The rows of X fall into several groups, which share some directions, and each row is roughly a mix of its group's hidden directions.
X, 144 rows:
[[ 31   0  -2  -1   5  13  -4  18 -27 -59]
 [ 33  -5 -11  27 -44   6  20   7  28 -23]
 [ -5  -8  18 -27   2 -10 -30  -5 -31  50]
 [  8   4  33   8  -2  44  41   0  -7 -28]
 [  6  42   5  -9 -22  32  24  34   4 -20]
 [-14 -19 -14  -3  20 -46 -42  14   3  21]
 [-35 -20  -3  26  39  34  18  -3   9  16]
 [-34 -22  27   1  38  24  13   3  -5  32]
 [-17 -27  12 -20  48 -13  -4  -6 -34  22]
 [ 15 -17   7  -2  28 -46 -36  19   3  23]
 [ -6   3  18  10 -47  46  20 -21  -7   5]
 [ 22  -7 -19   0  21  52  18 -20 -27  12]
 [ -7  -1   4  -1 -45  50   7 -15 -16 -23]
 [ 17  16  -4  -7 -22  51  33 -29   0  -9]
 [ 19   0   8 -20  39  12 -31  12 -23  39]
 [ 36  29  14  18 -22  24  18  27  20 -23]
 [ -8   5  -4  -7  12 -62 -30   9  -8  22]
 [ 30  -6   9  30  31  31   5 -18 -17 -34]
 [-11   4  19 -30  33 -30 -20  -6 -33  27]
 [ 29 -38  -4  52  21  12   6  -4  -1   5]
 [-56 -26   5  25  -3   8  29  -9   2  15]
 [ 44  29 -26 -28 -26  -1  -5   5  -1 -26]
 [-25 -20  19 -13  21 -41 -23  23  16  26]
 [ 33  26 -27  17 -36  -7  26  25  11 -10]
 [-13   4   9  15   5 -53 -24  10  41   1]
 [ -2   1 -21  -3 -10 -55 -39   8   8  20]
 [-48  -9  17 -10  34 -15 -38   1  -7   7]
 [ 30  11  36  23  40  -2  -7 -19 -12 -26]
 [ 14  23  49   6  32 -12 -28   4  11 -22]
 [ 14  11  16  30  20  25 -11  -6   7 -55]
 [ 12  33  -9  14 -48  15   5  24  21 -24]
 [ 30 -24 -13  22  -5  19  29  -9 -45 -12]
 [ 12  23   4  -7 -18  56  34  -5  -5 -15]
 [ 19 -27  19 -27  42   4  -4 -27  15  27]
 [  2 -15 -34 -24 -20  32  28  -5 -36  13]
 [-25  43   7 -16 -19  -9  -2  47   1 -17]
 [ 40  31  -6  11 -44   3  26   0  13 -13]
 [ 15  11  27   5  33 -43 -28   8  14 -24]
 [-20  -6 -17   2 -23 -49 -14  23  31  17]
 [-10  -2   1  23   2  10  33 -16  40 -44]
 [-32 -20  -5 -15  41 -30 -21  -4 -20  24]
 [ 56  20  -7 -30 -14  -8   4   3   1 -29]
 [ -1  -7 -20  -2 -18  17  63  14  -5 -19]
 [ 19 -39 -18  -6  25   2  13 -29  41   8]
 [-61 -19  18  31   1  -2   9   4   1  15]
 [-24  14  12   1 -57  13  28  -2  13  18]
 [-13 -42   2 -10  48 -13  -2 -17 -20  21]
 [  4 -19  14 -29  26 -22   8  38  29  28]
 [ 25  14 -25 -19  -8  28   3  -1 -38 -39]
 [ 28  10 -29 -47  -5  24  -1  -8 -23  23]
 [ -6  -4 -18 -11  -6  46  32 -30 -26  20]
 [-31  14 -19   9 -25  10 -26 -13  -7 -50]
 [ -2   0  12   3 -34  46  34   3  -9 -31]
 [ 34  13   9  14  37 -43  -8  18  13  15]
 [ 30 -11 -15  -2  39 -40  12  22   2  26]
 [ 39  31   0 -47   5  20  -9  18  -6 -12]
 [ 25 -42 -16   4  -4  12  23 -43   4  20]
 [ 28  26 -38 -30  10  34 -18  10 -13   8]
 [ 13 -37  24  16  25 -19  -5   0  -9  47]
 [ 11 -18  -6  23  46 -32  -7  28  26   6]
 [-30  24  23 -19  46 -14 -10  -3 -26  15]
 [-14 -22  21  12 -33  51 -10  -5 -15 -17]
 [  0  18 -30  30   0  15   5  -3  35 -46]
 [ 31   6  -9  24 -42  18  16  -4  34 -21]
 [ 15 -39  15  48  12  14  -3 -24  -6  20]
 [  2  12  -1  42  46 -28 -15   9  25  -1]
 [ 23  -5 -14  13 -10  45  14 -46  -6 -18]
 [-14   7  24 -20 -30  14 -15 -17 -52   8]
 [ 48   4  15 -39  -1 -20 -24  -5 -19  16]
 [-25 -33  11  25  16 -10  11  17 -28  40]
 [ 17   4  26 -30  12 -13 -39   8 -25  35]
 [-25 -21 -32 -29  -8 -20  -6  17  21  39]
 [  1  14   8  18  32 -43   3  31  21  29]
 [-26 -28 -40 -28 -19   0   7  13  10  34]
 [-10   8 -29 -23 -36 -21  -4  27   7  40]
 [-18  -8  20  16 -21  53 -15 -18   1 -28]
 [-10  17  17   4  -6  51  37   6  -9 -28]
 [-21  27  23  49 -29  10  -4  19 -16  -2]
 [-15  43 -16   3 -32 -20  26  32  15  -3]
 [  8   2  10 -10  22 -52 -38  12  -2  24]
 [ -2   6  12  24  48 -33 -21  25  20   7]
 [-17 -15  14 -18  48 -25 -14 -14 -25  25]
 [ -1   8 -50  34 -21   2   5 -14  20 -30]
 [ 12  48  34 -14 -12  25  22   7 -20 -12]
 [ -4  25  27   8 -11 -52 -23  17  24   0]
 [ 16  24  -8  22 -49  10   5  19  29 -24]
 [ -9 -15  28 -10  28 -24 -30 -44   3  18]
 [ 12  22  31  -5   9  45  37 -16 -11 -13]
 [ 36  26  11 -30 -28 -16   4   8   8 -39]
 [ -4 -11 -11  31 -28  27   0 -52  -8 -15]
 [ 11   0   6 -14 -13  63  28 -11 -12 -10]
 [ 33 -17  25 -23 -14 -39   2   2 -29  22]
 [  7  16  31  15   3 -36 -24  16  17 -41]
 [ 10  34  21  -3 -24  45  29  -3  -5 -23]
 [ 45  33 -22 -34 -10   6 -25   7  -6 -11]
 [ -4 -37 -26   5  22 -33 -34  -1  17  23]
 [ 48  14 -21 -42 -15   6   5 -23   1 -10]
 [ -9  15  28 -11  11 -31 -23   7  16 -50]
 [ -8  11   1   4 -56  39  26   6  -6 -11]
 [-17   9  29 -10  12 -21 -37  24  43   4]
 [ 39  10 -29 -23 -30   1  32  11 -13 -21]
 [ 24   0  37  37  23   9 -14   6   2 -39]
 [-16  30  16   6  -1 -25 -29   8  39 -34]
 [ 49  26 -21 -19 -15   1   5   8   7 -38]
 [-34 -29  16  38  27  -3  13  21 -11  23]
 [ 49  15  -6 -24  -1   4   7 -23  25 -34]
 [-42   2  38 -18  22 -10  -9 -28 -27   2]
 [-36   6 -15  -2 -37 -13   6   1  27  43]
 [ -3 -20  -6  12  18 -58 -29  15   9  14]
 [-37  -6 -29 -11 -16 -13 -18  21  46   8]
 [-10 -41  32   4  44 -26  -7  -4 -13   7]
 [-34  15   7 -26 -37  -8 -36 -15 -10  22]
 [ 18   9 -19   6 -37   7  20 -22 -50   4]
 [ 42  29  -7  -6  -9  -7  -7   8  20 -48]
 [ 32  31  -1 -41 -35 -10 -13   1  -2 -21]
 [-21   0  37  10   9 -37 -23   5  34 -24]
 [  7 -13 -19  -3   9  46  19 -15 -17  45]
 [-32  -9 -10 -13 -33 -40  -3  17  23  27]
 [-25  49   6  -8 -29  28   0  -7  10 -29]
 [ 20  -6 -39  -7   6  49  14  -2 -23  22]
 [-14 -10  20  27  -4 -41 -24  19  40   1]
 [ 24 -25   1  17   3 -19  26 -24  -5  51]
 [ 22 -15 -34  16   8  43  17  -8 -16  33]
 [ 14  -4 -24 -29  11  40  19 -12 -36  21]
 [ 12  24   1  -8  47 -29 -30 -16 -26   1]
 [ -9 -28  -2  18 -28 -43   7  13   9  39]
 [ 16  12  -1  34   3  36   7 -16  -8 -50]
 [ -8  19  -5 -42 -35 -16   6   9 -42   9]
 [-30 -24  11  37   5  -9  31  36 -17   8]
 [ 26  29  10   7  41  25  -6 -24 -10 -32]
 [ 24 -16 -12  39  15 -30  24  -2   9  37]
 [-49 -18   5  41  -7 -18 -15 -18   9  13]
 [-21  38  -7 -13 -44  17   0   4 -20 -30]
 [ 30  18 -18   9 -49  26  17  11  17 -16]
 [ 12  34  12 -28  -8  52  14 -10   1 -19]
 [-38 -21 -18 -17   1 -25  -3  -4  32  38]
 [-30 -31  -4 -16  37 -17 -30 -16 -12  24]
 [-28  19   4 -22 -42  14   4  40   6 -22]
 [-30 -15 -36  25 -15  18  45   4  -5  -2]
 [ 36  27 -31  16 -36  -3  10  -6  31  -2]
 [-43 -24 -17   9  10  24  10 -24  -6  39]
 [-16  -4 -15  22 -37 -44  20 -10   5  29]
 [-20 -10 -40 -13 -27 -21  14   2   6  45]
 [ 44 -10   8  25  28  28  11  -9 -33   9]]

Which three rows in each list fit none of the groups? Every other row fits one group, some only roughly. Give them in the order they come.
  Z_144: [  6  -1 -30  -8 -44  33  20 -16 -12 -28]
  Z_583: [ 29  -3 -11  23 -46  31 -10 -17   4 -26]
  Z_373: [ 18  21 -11 -39 -32  -8 -31 -27 -10  21]
  Z_292: [-24  21  26   0   4 -45 -15 -27  29  11]
  Z_233: [ -6  -3  24   4  21  56  11 -20 -11 -29]
  Z_641: [ -5 -31  -8   6  30 -57  -7   5  -8  18]
  Z_194: [-20 -20 -22 -13 -31 -17 -11  36  21  32]
  Z_807: [-54 -15  22  18  28   2   3 -11 -20  20]
  Z_170: [-18 -45  -6  14  25 -21 -30 -15  28 -11]
  Z_724: [ -3 -17  40  38  35  -6  16  -1 -20  20]
 : Z_583 Z_807 Z_724
  Z_81: [-12  -4 -20   0 -52   5   6 -29 -38  -8]
  Z_246: [ -6  -2   5  -2  19 -54   0  23  10  40]
  Z_599: [  7  16  -3 -11 -31  55  25  16 -11 -15]
  Z_482: [ 16   9 -44  -3 -31   2  16 -38  16 -22]
  Z_733: [ 26  -5   3  25  16  52  11  -4 -20 -29]
  Z_586: [ -7  31  11 -34 -19 -49  -9   7   7  22]
  Z_565: [  6  13 -33  38 -14  23  -3   0 -12 -45]
  Z_990: [  4  12  21  27  45  24   3  -4 -14 -39]
  Z_416: [  5 -32 -10 -17 -31 -23   7  23  34  31]
  Z_690: [ 34  28   5   9 -28  20   6 -25 -24 -34]
  Z_350: [-21  -7   4  -9 -51  29  22 -31  12   5]
  Z_772: [-26  26   8  -8 -18  51  27 -14   1 -19]
  Z_439: [ 16   1  40   6  25 -46 -30 -11   9   8]
 : Z_990 Z_416 Z_690
  Z_939: [ 40  27   5 -40  -5 -38   3  -6 -13  -5]
  Z_873: [ 19   0  13  18  53 -12  -5  13  38  14]
  Z_214: [ 31  14  -3   5 -44   4  29  11  38  -7]
  Z_279: [-17 -34 -17  14  -4 -46   0   6  35  20]
  Z_606: [ 25  14  -9  -2 -23  22  55 -25  -9   2]
  Z_223: [-40 -14   8  21  33  24  18  23  -9  28]
  Z_864: [-23 -24  -4  -6  52 -32   9  24   4  11]
  Z_897: [ -1 -28   1  26 -32  43   3 -31 -13 -14]
  Z_933: [ -2  27   6  -2  33 -47 -19  31 -10  12]
  Z_888: [ -8 -51  21   6  18   2 -22 -32   7  26]
  Z_184: [  4 -29 -18   0  25 -49   1  25  26  13]
  Z_636: [ 16 -12 -12  28   5 -28  25  40  20  30]
  Z_851: [ 12   6  46  -2  16 -30 -42  20  -4   5]
 : Z_939 Z_214 Z_864
  Z_29: [ 35  36  32  -1  28  17 -11  -9 -24 -16]
  Z_466: [-21  -4 -15 -17  -3 -29   4  44   7  43]
  Z_318: [-50 -38  -3  15   2   0  27  11  12  21]
  Z_2: [ 10 -29 -19   3  27  12  13  -2 -31  49]
  Z_803: [ 14  -7   5   4  46 -33 -10  26  33  17]
  Z_248: [ 37 -16 -31 -15  18  28  21  -5 -34  12]
  Z_909: [ 39  31 -14 -19 -27 -16 -36  -1   8 -20]
  Z_147: [-22  22  -1   2 -33 -40  -7  13  39  14]
  Z_64: [ -8   1  57 -26 -11 -26 -23  -7  -4  18]
  Z_722: [ 25  10 -15  16 -27 -14  29  20  10 -47]
  Z_967: [ 38  20  -5  41 -37  18   2   1  16 -13]
  Z_389: [  6  -1  21  14  47 -24  -9  34  25  20]
  Z_739: [-17  12  -1  34  -6   2   7  -5  40 -49]
 : Z_466 Z_318 Z_967
  Z_458: [ 38  10  -9 -28   4 -20 -15  36  27 -24]
  Z_293: [ -9  -7  24  -2  51 -33  -4  -3 -32 -14]
  Z_486: [ -7  53 -18 -22 -13 -12  -1   5 -30 -28]
  Z_771: [-38 -20  10   1  21  18 -11 -31  -2  44]
  Z_141: [-15   3   8  -4  25 -42 -49  13  12  17]
  Z_438: [ -9 -14   6 -11 -22 -44  -1  20  14  48]
  Z_787: [  7  28  12 -31 -32  29  36 -16  -1 -19]
  Z_799: [-46  14 -20 -15 -32 -24   1  -4  26  21]
  Z_973: [  9  27  -3 -13  44 -18   4  23  41  12]
  Z_351: [  7  43 -29   5 -30   6  26  -3 -12 -33]
  Z_518: [ -6  17 -21  -3 -32  43   9 -12 -13 -40]
 : Z_458 Z_293 Z_787
